128 stands for zero in the data rows.
Here is a table of points, one per row:
[141 135 118 172 113  93 113 145 117  79  66 100 143 144 150 152 172 179 194 137 136 121 173 127 147 139 173 206 145 177 124 124 150 119 136  93 113  94 154  89 107 100 101  80 151 192 129 133]
[178 164 159 194  95 196 193 204 141 149 166 148 149 112  85 128  88 141 102 125 124 138 107 154 151 123  80 142 138 150 131 149 122 161 150 148 147 137 171 116 172 184 148 166 121 148 107 103]
[161 183 174 105 110 100 101 106 118  87  71 124 115 126 139 176 101 137 110 129 139 208 149 170 193 186 162 155 204 129 154 157  77  87 132  80  94 145 107 118 109 100 114 110  78 143 109 162]
[177 137  95 132 107  80 112  98  95  63 149 143 115 112 108 190 151 120 129 139  35  81 144  94  95 113 146  98 103 129 170 111 112 113 150 136 137 111 155 162 163 139 123 125 105  92  94 127]
[141 144  66 123 145 108 110  87 118 104  75 115 108  45 113 110  93 158 148 119 113 105 110 144 135 111 150 113 142 106 142 107 101 156 116 110 205 169 132 105 118 162 154 141 118 116  99  80]
[157  55 140 135  66 105 160 113 126  69 107  80  96 114 131 104  91  94 115 149 179 145 139  80  96 148 142 132 131  47 112 121 105 157 153 119 158 128 126 136 139 128 151 118 170  95  81  85]
[100 118 118 117 157 120 161 134 139 128 173 145  98 173  67  97 125 196 124 178 170 121 131 168 180 129 193 172 181 114 137 160 158 143 170 140 164 136 126 115  99  79 129 114 126 135 177 149]
[ 65  86 105 110 112  94 109 156 114 136 127  93  96 147 155 147  78 148 131 100 101 156 148  84 115  81  85  64 115  97  84 117 105 119 149 143 113 114 138 131 153 181 134  65  95 126 178 219]
[136 138 141 110  77 107  32 102 137 118 139 148 108 112 126  92 133 169 148 103 147 134 156 124 106 122 136  76  59 107 117 134 128  94 111 160 146 126  89  91  84  75 145 205 136 162 188 180]
[185 120  89 103 109 105 130 110 122 134 102  86  64  87  99 112 112 106 126 141 130 199 152 169 117 121  83 162  97 102 136 156 173 175 172 207 138 132 155 169  41 115  88 121 128 172 169 195]
[139 146  84 146 133 175 166 196 123 121 141  86 151 143 149 109 158 138 133 169 148 140 163 120 192 160  96 121 147 144 200 128 131 137 139 103 121 107  69  70  48  95 108 155 134 109 151 154]
[107 119 130 129 121 175 172  90  86 122 131 170 141 170 198 188 189 176 190 135 117 110 145 112 158 206 140 157 163 128  95 140 105 118 133 127 130 148 129 169 123 169  97 158  82 122 141 148]
[147 161 106  71 127  98 146 136 143 146 173 119 143 151 153 177 209 180 174 140 194 182 164 123 142 102  72  77  56  62  74 117  76 143 152 162 158 187 137 109 166 121  82 112 187 160 129  98]
[107  84  75  99 114 126 135  90 114  84  86 128 137 110 100 135 120 125 108 152 126 123  80 166 125 111  57  98  50  93 105 113 126  60  81  71 115 106  70 113 155 111  87  94  94 160 161 136]
[155 169 145 176 186 150 169 144 147 100 150 129  92 147 148 123 139  93 175 149 165  88 153 156 129  90 153 163 152 124 115 119  88 134  97 149  60 120  36 120 122 131 139 116  86 153 101 120]
[133 131 180  96 110 180 105  88 123 111 126 133  93  77  92  75 149 120 116 127 132 119  96  78 124  73 121 152 114 140 146  88 102 134 167 122 111 153 155 100 127 165 143 105 126 145 149 100]
[106 144 171 137 179 143 107 164  96 103 126 159 122 113  99 113  90 145 147 124 106 104  76  93  96 127 108 183  89 112 118 129  79 146 144 122 116 116  73 163 121 136 163 130 147  85 155 102]
[130 143 131 102 122 156 145 128 125  85 117 112  79 149 198  87 120 134  92  78 116 108  96 109 118 136 141 102 135 160 140  71 134 119  95  95 174 102 138 190 155 149 118 130 169 176 187 112]
[140 164 161 117 166 126 175 151 128  81 147  84  93  72 114  86  76 109 135 131 120 103 111 119  58 149 103  92 118 178  69 155 138 144 123 163 155 117 152 100  86  84  87 113  65 105 103 105]
[ 99  84 108  77 107  75 127 190 124  80  70 113  83  90 145 128 192 156 119 132 143  80 106 139  98 109 132  97 142 179 171 167 162 146 137 112  73 151 143 113 134 144 139 148 116 101 140 103]
[ 68  97  46 114  96 160  80 112 123 124  93 123 106 122 117 115 112 159 141 181 154  94 104  87 135 160 172 169 109 161 137 181 122 146  64 117 111 144 171 184 149 118 116  89  92 125  56 134]
[155 164 157 129 165 188 151 180 178 128  67 124  95 155  70 145 144 107  92 107 140 133 182 132 123 113 132 132 136  90 127  83 113  60  82 130 148 133 163 162 140 147 131 139  84  74 115 123]
[117 195 107 101 138 126 104 115 138  91 143 120 191 121 105 170 120 101 102 123 117  93  72  84 122 116 130 169 187 117 139 107 117 120  66 133 113  85 157 132 120 112 130 110 172 145 180 176]
[145 158 147 120  62 106 169 140 175 213 170 165 146 184 126 163 141 115 140 138 134  82  60  72  89 117 142 125 121 143 130 112 171 127  87 116 112 125 102  78  78 158 121 101 120 121 126 161]
[206 127 160 113 122 116 117  73  81 136 123 140 204 171 150 192 187 190 189 229 189 170 171 148 116 129 112  62 103 113  75  91 130 125 118 129 153 108 139 157 122 135 206 153 142 180 159 134]
[ 73  79  76  91  99 122 106 184  91 143 165 169 145 150 173 167 155  97 112  80 137  91 114 143 146 100 140 138 135  85 137 161 155  96 115 117 106  59 128 131  89 137 157 152 129 153 122 100]
[124 189 179 106 110 138 162 127 118 146 102  91 138 148 161 104 108 109 159 159 129 128 138 138 133  76 103 121  91 103 186 135 169 140 141 127 183 145 161 172 176  86 153 110  64  86 113 103]
[151 142 128 167 158 121 136 132  99 155  82  89 128 127 119  83 123  91 101 111 107  82  80  76 105 180 140 145 146 126 129 161 107  81 138 142 136 133 102  78 158 149 159 138 157 166 187 201]
[137 115 122 111 115 122  81 111 136 131 136 143 102 125 147 140 129 106 136  94  88  71 102 121 117 167  85 154 159 108 136 118 181 140 179 144 180 193 127 124 154  95 106 116 134 117  89 108]
[109 134 172 182 134 186 211 131 208 147 165 136 136  94 154 167 110 126 107 101  77 115 131 172 146 149 173 144  92 131 118 147 122  81 125 127  92  90 123 105  99  75 145 120 154 131 142 107]
[150 150  85 131  83 124  94 109  53  83 106 102 130 152  86 112 102 114 120 121 102 169 117 129 126 143 151  86 100 109  69 122 188 157 132 155  73 179 119 135 144 128 146 118 138  79 134  81]
[147 106 115 100 165 141 133 123 106 130 103  89  98 151  83 100 131 111  93 100  71  79  76 118 160 131 137 107 119 104  66  98 131  92 152 133 102  50 121  84 130 132 135 138 134 114  46 102]
[206 180 113 131 106 120 104 180 146 200 164 198 166 170 147 108  95  82  78 140 103 145 121 123  80 136 174 147 137 134 108  92  74 140 166 112 112 138 120 138 135  78  79 148 109 160 149 116]
[123 131 148 126 177 188 139 145 184 175 109 157 190 139  81 105 128 108 137 119 109 109 163 118 111 148 141  65 140 144 193 212 171 187 182 138 110  98 101 120  85 115  79  53 107 117  98  66]
[130 147 114 160 183 166 170 159 156 121 133 165 136  96 123 123 139  66 136 141 180 163 173 148 132 134 140 139 147 184 134 168 178 138 176 164 186 192 189 171 209 187 215 159 172 133 135 179]
[122 135 122 121 125 151 158 160 178 185 168 122 129  69 109  89 116 154 107 110 129 133 166 118 116 127 140 134 174 122  92  94 159 102 122  76  96  93  76 166 148 133 121 132 120 129  93 143]
[132  85 142 176 159 157 132 151 135 116 166 167 129 131 137 102 151 142 146 151  99 183 112 117  81  98  79 112 174 166 144 128 111  83  41  86 116 109  72 105  83 106  93  77 140 120  88 158]
[132 122 129 140 107  99  80 139 180 138 133 179 145 105 149 116 160 171 151 210 156 117 119 175 149 113 113 103 109  59  95 103 136 155 170 202 151 113 141 154 174 160 123 152 165 117 147 174]
[189 141 181 142 135 103 109 104 118  98 155 220 197 176 171 106  59  90 101  67 150 105 130 135 186 108 122 100 115 151 120 147 177 157 146 164 166 146 133 115 103  87  88  99 136 110 117 173]
[111 105 174 124 114  91 107 107 101 152 133 111 108 133 106 118 132 130 161 167 190 160 155 192 172 181 156 167 151 184 125 115  94  63  78  91  83  83 134 112 143 116  76 122 146  30 119 122]
[155 137 140 168 173 105 152 137 127 156 118 141 120 119 140 156  91 178  99 126 151 170 111 115 139 139 152 147 134 170 183 106 148 101 147 217 145 139 125 140  95 154 123 130 106  99  55  36]
[ 91 112 114 127 113 123 119 180 166 165 120 104 181 138 143 153 147 114 169 101 102 142  70 121 134  84 127 147 113 130  89 115  89  91 115 125 188 163 145 165 124 116 131 150 109  89  91  96]
[113  40  69  80  96  73 148 118 102 173 166 172 147  99  74  90  48  72 130 128 122 114 174 113 146 106 125 108 123 123 137 121  98  98  84  82 116 151 131 137 152 132 123 155 153 165 170 120]
[ 93 119 134 132 131 124 123 127  76 117 164 112 160 147 121 110 143 106 105 115 125 161 175 227 150 197 219 171  98 158 172  92 131 194 132 145 181 124 106 116 138 163 121 101 118 123 103 168]
[ 48 101 122 128 120 135 115 111 118 125  66  93  91 155  91 150  85 109  98 131 143 118 137 128  90  87  94  88  64 135 116 115 105 166 147 107 131 115 106 131 108 137 141 221 212 194 133 180]
[113 121  90 112 156 181  92  93 131 105 140 134 157 167 202 135 101 137 157 160 181 183 153 139  69  96 136 138 128 135 143 139 147  94 156 112  91 109 144  76 144 158 105 150 130 111 128  92]
[137 166 130 129  66  74  57  96 112 153 154 101  89 120 114 154 145 131 127 131 142 134 122 142 114  99  79 125 165 167 169 212 167 149 164 115 144 111  90 135 145 149 161 127 140 119 100  98]
[116 184 227 234 199 132 117 125  78 119 121 116 110 130 123 121 144 107  92 148 111 109 140 108 141 113 115 109 122  71 109 148 160 131 108 101 134 181 174 147 126 154  82 159 138 136 103 106]
[ 78 124  98 162 170 113 158 124 146 164 149 189 119 163 139 133 135 154 144 109 127 184 110  87 120 150  84 141 113 123 150 134 145 175 119  95 101  69 134 104 160  89 160 166  91 135 136 104]
[ 87  77 136 112 120  83 123  53 139  94 139  64 171 103 107 113 164  96  88  97 127 122  89  74 141 110 149 158 163 151 138 149 165 167 164 139 115 127 100 149 151 135  89 158  58 116 148 136]
[165 112 127 110 135 117 163  96 138 142 148 131 173 167 186 134 154 176  82  76  94  80  93 135  70  77 106 136  97 103 153 133  70 129 102  72  73 139 132 107 117 129 134 129 145  83 102 189]
[ 31 122 102 104  88  94 122 102 118 114 125 133 145  92 104  82 120 120 189 115 129 146 121 134 133 136 106  74 119  89 121  70 103  91 129 143  86 142 174 148 113 164 165 164 158 183 115 157]
[150 121 159 174 193 185 140 167 150 165 116 110  98  49 123 189 146 136 181 133 147 141 110 124 159 146 181 113 119 120 132  95 142 162 117  76 101 124 111  84 131  76  89  92 135 116 168 166]
[ 69  69 111 189 144 149 114 117  99 129 127 114 119 140 125 144 170 136  83 101 138  99 125 122  96 110  92 107 153 162 121 112  81 101 127 166 150 181 195 182 127  98 154  84 108 129 144 103]
[135 131 141 109 103 148 133  78  69 149  73 106  93  99 112 124 120 123 138  81  88 128 147 134 130 100 124 162 196 173 154 157 127 153 120 176 150 108 117 100 141  77 112 123 149 111 134 118]
[189 191 131 143 115  85  71  99 149 149 151 136 139 116 132  85 125  70  80  87 137 129 188 167 192 176 101 120  88 100  75 100  86 131  92 100  96 101 127 105  80 129 148  71  84 108 123  72]
[179 115 163 119 179 152 150 152 192 160 163  89 123 154 137 119 123 164 152 108  83 131 111 146 158 179 156 147 143 161 168 181 146 141 104 132 121 185 185 220 199 203 180 173 181 168 157 110]
[ 44  57 116  59 113 117 117 132 171 132 126 152 146 155 166 182 134 102  86 172  80 144 162 133 124 154 124 153 157 142  96 105 135 157 108 153 144 139  92  78 112 139 174 138 158 137 153 100]
Along one direction, these points spread out more than along any other. How many in every 100 of the points above lie lower along it than each point below? Round to a whole number. More than half of the points above lie lower than the first one.
[137 115 122 111 115 122  81 111 136 131 136 143 102 125 147 140 129 106 136  94  88  71 102 121 117 167  85 154 159 108 136 118 181 140 179 144 180 193 127 124 154  95 106 116 134 117  89 108] 50
[155 164 157 129 165 188 151 180 178 128  67 124  95 155  70 145 144 107  92 107 140 133 182 132 123 113 132 132 136  90 127  83 113  60  82 130 148 133 163 162 140 147 131 139  84  74 115 123] 84
[150 121 159 174 193 185 140 167 150 165 116 110  98  49 123 189 146 136 181 133 147 141 110 124 159 146 181 113 119 120 132  95 142 162 117  76 101 124 111  84 131  76  89  92 135 116 168 166] 90
[107  84  75  99 114 126 135  90 114  84  86 128 137 110 100 135 120 125 108 152 126 123  80 166 125 111  57  98  50  93 105 113 126  60  81  71 115 106  70 113 155 111  87  94  94 160 161 136] 5
[185 120  89 103 109 105 130 110 122 134 102  86  64  87  99 112 112 106 126 141 130 199 152 169 117 121  83 162  97 102 136 156 173 175 172 207 138 132 155 169  41 115  88 121 128 172 169 195] 24
[139 146  84 146 133 175 166 196 123 121 141  86 151 143 149 109 158 138 133 169 148 140 163 120 192 160  96 121 147 144 200 128 131 137 139 103 121 107  69  70  48  95 108 155 134 109 151 154] 86
[145 158 147 120  62 106 169 140 175 213 170 165 146 184 126 163 141 115 140 138 134  82  60  72  89 117 142 125 121 143 130 112 171 127  87 116 112 125 102  78  78 158 121 101 120 121 126 161] 57
[206 180 113 131 106 120 104 180 146 200 164 198 166 170 147 108  95  82  78 140 103 145 121 123  80 136 174 147 137 134 108  92  74 140 166 112 112 138 120 138 135  78  79 148 109 160 149 116] 76
[111 105 174 124 114  91 107 107 101 152 133 111 108 133 106 118 132 130 161 167 190 160 155 192 172 181 156 167 151 184 125 115  94  63  78  91  83  83 134 112 143 116  76 122 146  30 119 122] 66
[155 137 140 168 173 105 152 137 127 156 118 141 120 119 140 156  91 178  99 126 151 170 111 115 139 139 152 147 134 170 183 106 148 101 147 217 145 139 125 140  95 154 123 130 106  99  55  36] 97
[ 68  97  46 114  96 160  80 112 123 124  93 123 106 122 117 115 112 159 141 181 154  94 104  87 135 160 172 169 109 161 137 181 122 146  64 117 111 144 171 184 149 118 116  89  92 125  56 134] 33
[106 144 171 137 179 143 107 164  96 103 126 159 122 113  99 113  90 145 147 124 106 104  76  93  96 127 108 183  89 112 118 129  79 146 144 122 116 116  73 163 121 136 163 130 147  85 155 102] 52
[137 166 130 129  66  74  57  96 112 153 154 101  89 120 114 154 145 131 127 131 142 134 122 142 114  99  79 125 165 167 169 212 167 149 164 115 144 111  90 135 145 149 161 127 140 119 100  98] 40
[130 147 114 160 183 166 170 159 156 121 133 165 136  96 123 123 139  66 136 141 180 163 173 148 132 134 140 139 147 184 134 168 178 138 176 164 186 192 189 171 209 187 215 159 172 133 135 179] 79
